(in the rows, 128 means zero)
A single turn carries every row of the set below to another of its rows. Some are shown first; where does it send the rows asked next?
Q347: [171 121 150 103 136 134 114  96 115 135 126 146 127 139]
Q368: [123 119 159 129 146 142  89 117 126 164 131 147 127 138]
Q677: [123  94 161 120 133 142 127 110 118 118 113 154  99 155]
Q253: [110 134 157 124 136 141 107 164 121 132 130 148 141 137]
Q832: [162 133 150 141 135 134  99 130 122  99 117 152 100 131]
Q685: [141 122 143 120 140 113 133 164 118 106 127 147 132 142]
Q339: [171 113 154 103 136 143 111  98 110 134 128 149 124 142]
Q400: [121  93 155 119 129 132 121 109  98 123 121 157 100 160]
Q529: [121 117 156 129 144 140  88 116 121 166 133 148 127 139]
Q319: [140 117 141 118 139 111 128 166 107 107 133 150 132 145]
Q364: [108 138 154 127 134 133 108 162 117 135 131 147 143 136]
Q802: [108 134 154 125 134 137 105 163 113 135 133 149 143 137]
Q472: [160 141 145 141 135 119 101 128 118 103 116 148 103 129]
Q749: [159 141 142 142 131 115  98 130 102 105 124 151 103 131]
Q869: [170 118 149 104 134 130 113  96 108 136 130 147 126 140]
Q891: [122 120 157 129 145 141  93 116 130 165 129 145 126 138]
Q429: [122 123 156 130 147 136  93 115 127 167 131 146 127 136]
Q916: [171 118 154 102 136 140 115 100 118 133 124 147 125 140]
Q275: [159 130 144 139 132 127  90 132  97 104 125 156 100 137]
Q704: [142 111 145 116 139 122 124 169 104 104 134 153 128 147]
Q917: [109 132 155 125 135 141 105 164 114 134 132 149 139 138]
Q342: [161 127 150 139 133 138  91 135 107  99 120 156  98 137]
Q125: [122 121 155 129 144 136  91 113 120 167 131 146 128 139]
Q628: [123 106 158 123 135 127 135 104 131 121 107 148 103 149]
Q191: [144 116 146 118 142 122 131 167 123 102 125 150 130 141]
Q493: [170 117 151 102 136 136 110  97 105 136 129 148 124 142]
Q230: [121 106 147 122 129 110 127 105  97 129 120 150 103 154]
Q30: [110 137 155 125 135 137 110 162 123 134 129 146 142 135]
Q218: [142 110 147 116 141 129 127 169 116 101 129 153 128 146]
Q135: [122 113 150 124 133 110 139 102 118 128 110 146 107 149]

Q339 moves to Q916
Q677 moves to Q628
Q704 moves to Q218
Now these:
Q253 moves to Q30
Q749 moves to Q275

A single turn carries every row of the set below to another of its rows. Some are shown first; where does it send the rows asked next?
Q411: [135 133 119  98 134  96 139 137 169 143 169 136 150 102 134 139 115 140
 109 128 126 111 131 138 120 127 155 154]
Q170: [149 116 114  87 106 118 100 136 145 140 181  80 104 112 136 153 106 111
  99 128 128 136 122 107 111  99 148 103]
Q686: [139 123 128  87  90  95 138 114 154 132 170 140  95 103 111 157 113 128
  97 121 136 120 125 131 156 145 145 155]
Q632: [152 137 127 118 121 113 100 156 131 122 151 117 100 109 124 109  79 111
 107 141 152 148 118 135 124 115 137 126]
Q70: [142 107  81 113 118 123 116 114 149 160 150 117 104 112 138 120 119 107
 102 118 118 153 103 105 108 105 143 121]
Q975: [129 124 122 115 105 102 138 109 155 150 155 133 123  94 133 133 158 130
  94 111 110 123 107 135 106 123 132 138]
Q616: [133 129 117 100 139  91 139 131 168 145 164 139 145 104 133 129 114 138
 112 128 129 112 126 143 120 129 150 158]
Q603: [135 117 126 105 133 104 102 132 136 136 159 109  85 118 124 101  79 104
 109 137 150 138 107 139 130 108 135 129]
Q3: [132 124 124 112 100 104 138 111 155 153 155 130 125  95 134 136 158 131
  95 109 110 123 110 132 106 120 135 137]
Q989: [161 141 132 102 108 122 101 169 135 124 164 104 111 102 127 140  86 117
 107 139 142 148 131 124 125 103 150 116]
Q735: [149 143 138 104 115 111 103 152 139 110 154 134  93 115 118 125  92 116
 104 141 161 140 108 144 131 135 130 133]
Q427: [145 129 128  91  88  97 139 120 153 127 167 143 100 100 110 160 113 131
  96 124 136 124 129 130 152 145 145 154]
Q243: [141 126 127  97  95  94 138 117 152 126 161 146  96 102 108 146 111 128
  98 124 143 125 123 136 149 151 139 160]
Q817: [133 127 123 117 101 102 136 111 152 148 152 135 124  94 133 133 156 131
  94 111 112 125 107 136 107 124 130 139]
Q844: [142 108  84 105 113 125 118 116 153 161 157 110 109 109 138 131 122 108
 103 116 113 153 110 101 109 101 149 114]
Q22: [163 135 115 113 101 120  99 155 136 125 163  97 114 105 136 148 103 115
  99 136 139 147 124 107 102 111 142 107]
Q27: [137 134 119 103 135  95 138 137 166 142 164 140 148 102 133 133 113 141
 109 130 127 114 130 141 119 131 152 157]
Q471: [160 150 142  92 104 119 102 164 145 111 168 121 103 109 117 154 100 121
 100 140 150 141 122 132 136 124 143 122]
Q133: [146 117  82 125 116 126 118 124 147 153 141 123 109 110 138 117 117 108
 103 119 123 158 105 105 104 110 140 122]
Q761: [144 132 127  97  88  95 137 123 152 125 162 148 100 100 110 153 111 131
  97 124 142 125 127 133 150 151 140 156]
Q860: [133 129 124 118 101 104 138 116 152 148 152 134 125  93 133 135 157 132
  94 112 111 125 111 136 105 124 133 140]
Q192: [132 127 117  98 138  92 139 129 168 148 168 135 144 105 133 130 111 138
 110 128 128 110 129 143 122 128 153 157]
Q37: [138 107 108 115 127 104 100 120 135 136 154 103  88 121 132 106  94 103
 103 134 147 137  99 123 105 118 126 117]
Q938: [135 100 111  91 123 107  99 113 144 148 174  83  88 120 133 126 102 102
 101 127 135 130 106 114 113 104 140 111]
Q958: [133 115 137  64 124 106 106 121 154 133 183 105  80 122 118 136  99 110
 100 131 145 124 108 139 145 114 141 126]
Q107: [133 108 127  80 128 107 101 127 142 146 176  90  85 118 127 119  87 104
 107 132 137 134 115 134 139  95 149 122]
Q754: [150 125 132  78 113 119 103 149 144 139 182  87 101 107 129 143  91 112
 105 133 132 139 130 122 135  92 157 115]
Q745: [152 120  85 110 106 131 118 130 151 155 153 115 116 103 141 139 124 112
 101 118 115 158 115  97 107 104 149 117]
Q53: [148 133 143  66 108 117 104 143 154 126 186 104  98 113 119 161 103 117
  97 131 141 132 123 130 145 111 153 120]
Q866: [138 121 125  90  96  91 137 111 152 131 165 144  92 105 110 148 110 127
  97 121 138 119 122 136 153 148 141 159]
Q252: [135 127 125 115 100 106 138 115 154 149 154 131 126  94 134 140 159 132
  93 111 109 124 112 132 107 121 134 136]
Q823: [132 129 116  93 135  95 137 133 170 146 171 133 147 103 135 139 114 139
 109 127 126 108 131 140 123 125 156 156]
Q519: [152 122  85 123 107 129 118 135 145 151 144 123 115 104 137 129 120 113
 102 122 121 160 112 102 102 109 144 119]
Q415: [156 129 110 131 114 112  98 146 131 121 147 111 104 113 132 120  95 109
 103 138 148 149 108 118 101 123 126 113]
Q148: [133 121 136  91 130 102 105 125 146 123 164 123  78 124 114 114  92 109
 106 136 156 131  99 147 141 129 128 133]

Q989 moves to Q754
Q519 moves to Q745
Now these:
Q170 moves to Q938
Q427 moves to Q686
Q53 moves to Q958

A single turn carries every row of the set below to another of its rows. Some are shown first; where does it send the rows asked next?
Q362: [141 111 154 126 108  98 139 135 116 157 109 120 128 114 130 121 136 141
 142 112 141  96 125 110 133 120 130 126 137 132 130 145 117 109 150]
Q980: [139 147 131 129 125 119 141  96 111 141 116 103 142  96 128 169 112 111
 147 122  98 108 126 132 102 114 125 155 121 121 178 147 134 151 118]
Q765: [163 123 133 100 101  94 153 118 109 152 111 133 158 127 130 141  97 118
 137 142 135 105 140 111 103 127 139 118  94 137 159 152 135 112 124]
Q280: [132 114 119 118 137 158 100 122 118 137 126 124 117 116 137 149 102 110
 137 161 138 136 160 126 129 119 111 123 108 149 151 130 105 140 140]
Q580: [138 158 127 134 124 124 129 102 106 139 112 117 138 100 124 160 110 121
 154 116 102 101 131 136 102 120 118 161 111 134 190 142 132 140 123]
Q469: [128 148 129 124 109 133 144  98 111 138 118  99 152 109 124 158 106 116
 172 100 111 108 137 128 106 109 129 150 119 124 176 128 134 139 120]
Q167: [141 124 138 138 141 143 112 104 105 150 118 127 130 111 141 129 106 111
 143 145 122  90 149 102  95 143 154 132  83 115 163 138 140 124 114]
Q798: [134 150 124 143 119 120 130 103 122 148 109 111 140  97 117 169 110 118
 157 112 111 115 131 132  90 118 130 149 117 133 185 136 132 135 115]
Q132: [133 122 153 110 137 142 101 109 124 145 126 129 124 125 141 145 118 126
 130 174 132 131 158 123 134  99 107 134  99 149 151 123 109 150 124]
Q57: [137 100 147 128 122 104 154 128 116 166 100 116 126 106 137 126 129 142
 146 114 142  98 125 106 134 110 124 121 138 136 126 146 130 109 137]
Q147: [124 106 147 106 145 154 108 121 119 133 125 120 123 111 138 138 100 126
 129 154 134 143 159 122 131 115 110 129  94 154 140 131 106 140 119]
Q703: [134 120 145 114 134 156 116 121 120 134 117 129 130 121 125 123 103 127
 128 171 134 136 158 130 134 107 113 129 102 145 145 127 103 153 112]
Q541: [132 100 153 125 116 103 143 134 123 153 108 119 131 108 140 126 117 148
 135 114 148  81 122 109 132 116 125 119 119 131 135 146 123 114 156]
Q805: [125  98 136 135 122  95 136 128 118 152 114 125 130  98 143 109 115 149
 133 119 132 106 118 118 130 123 125 120 135 134 129 144 130 105 149]
Q841: [121 115 136 112 137 154 102 121 124 123 121 119 130 117 122 130 110 126
 130 164 139 124 162 127 135 108 112 122 102 155 146 119 101 133 115]
Q60: [142 144 140 137 124 118 143  87 111 133 126 112 141 104 122 166 110 119
 169 123 104  95 125 139 112 103 132 156 110 122 167 151 122 125 124]
Q661: [149  88 133 113 138 132 137 127 115 154 146 139 140 118 127 129 118 137
 151 139 141  97 144 121  89 129 144 111 111 151 155 125 108 144 110]
Q748: [135 116 136 113 131 103 137 138 116 169 113 120 137 105 117 113 129 151
 149 117 138 103 126 104 146 109 136 123 130 140 124 136 138 118 146]

Q167 moves to Q765
Q805 moves to Q132
Now these:
Q541 moves to Q703
Q362 moves to Q841
Q60 moves to Q748
Q57 moves to Q147

A single turn carries every row of the set below to another of its rows. Some are shown first; where does it send the rows asked next?
Q473: [148 142 126 118 127 160 149 134 146 133 106 142 135 140 156 135 120 108
 126 129 126 134]
Q679: [119 151 131 123 142 122 141 140 143 115 121 151 106 148 132 149 108 117
 119 140 125 139]
Q20: [132 150 116 155 155 141 144 150 121 124 113 139 122 125 121 137 106 125
 127 126 125 140]
Q309: [117 128 154 137 140 106 132 139 118 138 134 130 114 135 113 144 149 109
 127 136 121 136]
Q747: [127 107 129 138 134 142 126 136 148 126 149 126 130 137 168 123 151 121
 120 117 131 130]
Q389: [118 135 122 141 146 141 152 135 123 140 114 144 122 120 122 138 107 124
 127 136 153 142]
Q702: [113 106 121 101 123 138 114 120 137 112  97 120 143 117 114 121 131 136
 107 108 101 134]
Q416: [138 110 133 135 136 146 118 118 143 118 104 153 142 150 152 145 135 118
 150 158 136 133]
Q327: [119 138 124 126 128 144  93 110 143 121 105 132 129 137 108 125 120 154
 112 103 125 124]
Q50: [128 119 147 126 126 137 127 117 123 106  79 139 143 122 133 119 148 152
 123 145 125 110]
Q836: [126 112 119 117  99 112 117 121 122 127  99 107 141 137 125 125 146 147
 126 119 129 103]
Q246: [128 118 117 136 135  95 127 116 131 107 118 113 136 133 119 108 125 148
 113 152 121 110]
Q421: [151 135 134 127 133 118 132 136 126 140 141 111 122 131 113 145 104 130
 108 134 110 123]
Q782: [144 120 119 155 146 138 114 133 169 126 121 139 132 130 105 142 141 125
 133 141 120 136]
Q458: [112 101 142 144 135 126 101 128 126 152 130 119 127 130 139 140 124 117
 152 112 112 126]
Q609: [108 111 131 124 143 137 116 102 154  98 102 143 139 119 123 114 139 145
 104 130 116 110]
Q117: [141 123 131 137 131 155 113 120 128 130  99 154 143 153 149 155 123 119
 136 137 140 148]
Q404: [130 133 144 115 145 152 137 114 124 100 116 136 131 124 110 103 146 138
 131 113 127 107]
Q711: [133 118 137 123 118 126 120 138 141 129  96 102 164 134 116 132 131 147
 107 123 131 139]
Q668: [133 112 122 152 135 160 117 131 147 144 132 144 149 141 143 117 122 105
 136 122 128 108]
Q436: [134 138 113 156 134 135 147 149 124 136  97 141 127 128 125 135 109 133
 138 146 131 144]
Q724: [111 104 140 136 144 145 132 136 149 126 137 129 150 133 155 139 145 116
 134 120 149 112]
Q152: [135 122 113 117 142 115 131 114 126  97  86 129 125 112 127 114 118 142
 137 134 114 147]
Q2: [156 115 116 109 135 142 122 112 130  95 108 152 148 124 109 123 145 135
 132 130 135 131]
Q997: [122 108 108 115 118 139 111 125 146 105 120 138 140 125 122 131 126 159
 133 104 144 109]
Q714: [115 121 129 146 124 117 114 136 118 118 117 125 119 139 136 126 118  87
 131  99 114 113]
Q100: [129 113 121 115 122 133 117 146 114 110 120 128 157 132  98 121 131 147
 106 133 108 119]
Q335: [127 119 134 104 109 113 140 144 127 120 130 140 145 138 133 134 138  99
 141 140 122 103]
Q374: [111 105 132 125 138 137 128 125 155 119 139 138 130 116 158 125 152 113
 141 112 133 116]
Q915: [118 118 131 126 120 132 118 144 112 104 102 139 140 125 128 124 109 173
 126 140 118 118]
Q956: [112 109 117 127 105 117 115 141 154 121 122 144 139 126 143 151 129 122
 144 123 122 156]
Q993: [124 138 122 120 134 122 134 121 132 139 137 147 109 125 140 116 105 135
 136 137 111  92]
Q350: [ 94 120 122 127 133 118 111 126 119 139 120 130 114 149 146 128 135 102
 125 105 114 113]
Q902: [145 129 151 122 143 121 132 124 115 131 140 108 114 141 127 135 115 109
 104 131 111 130]
Q731: [152 124 139 131 125 144 130 112 138 151  97 126 101 119 118 119 120 121
 137 136 118 130]
Q268: [120 108 145 101 133 127 130 110 111  98 106 141 140 141 148 112 118 146
 140 132 110 132]
Q930: [146 142 141 130 147 114 125 115 109 136 139 126 136 130 129 159 114 118
 119 131 108 124]
Q417: [132 115 119 122 146 157 117 131 141 132  96 141 123 166 144 152 135 115
 139 143 137 128]
Q640: [115 122 124 116 119 117 109 123 124 135 125 131 112 139 121 126 132  94
 121 100 109 108]
Q267: [107 114 115 135 141 107 129 145 128 109 104 141 166 149 127 112 127 145
 124 138 117 124]

Q246 moves to Q152
Q50 moves to Q609
Q20 moves to Q117
Now these:
Q389 moves to Q417
Q458 moves to Q309
Q268 moves to Q404
Q782 moves to Q956
Q640 moves to Q421

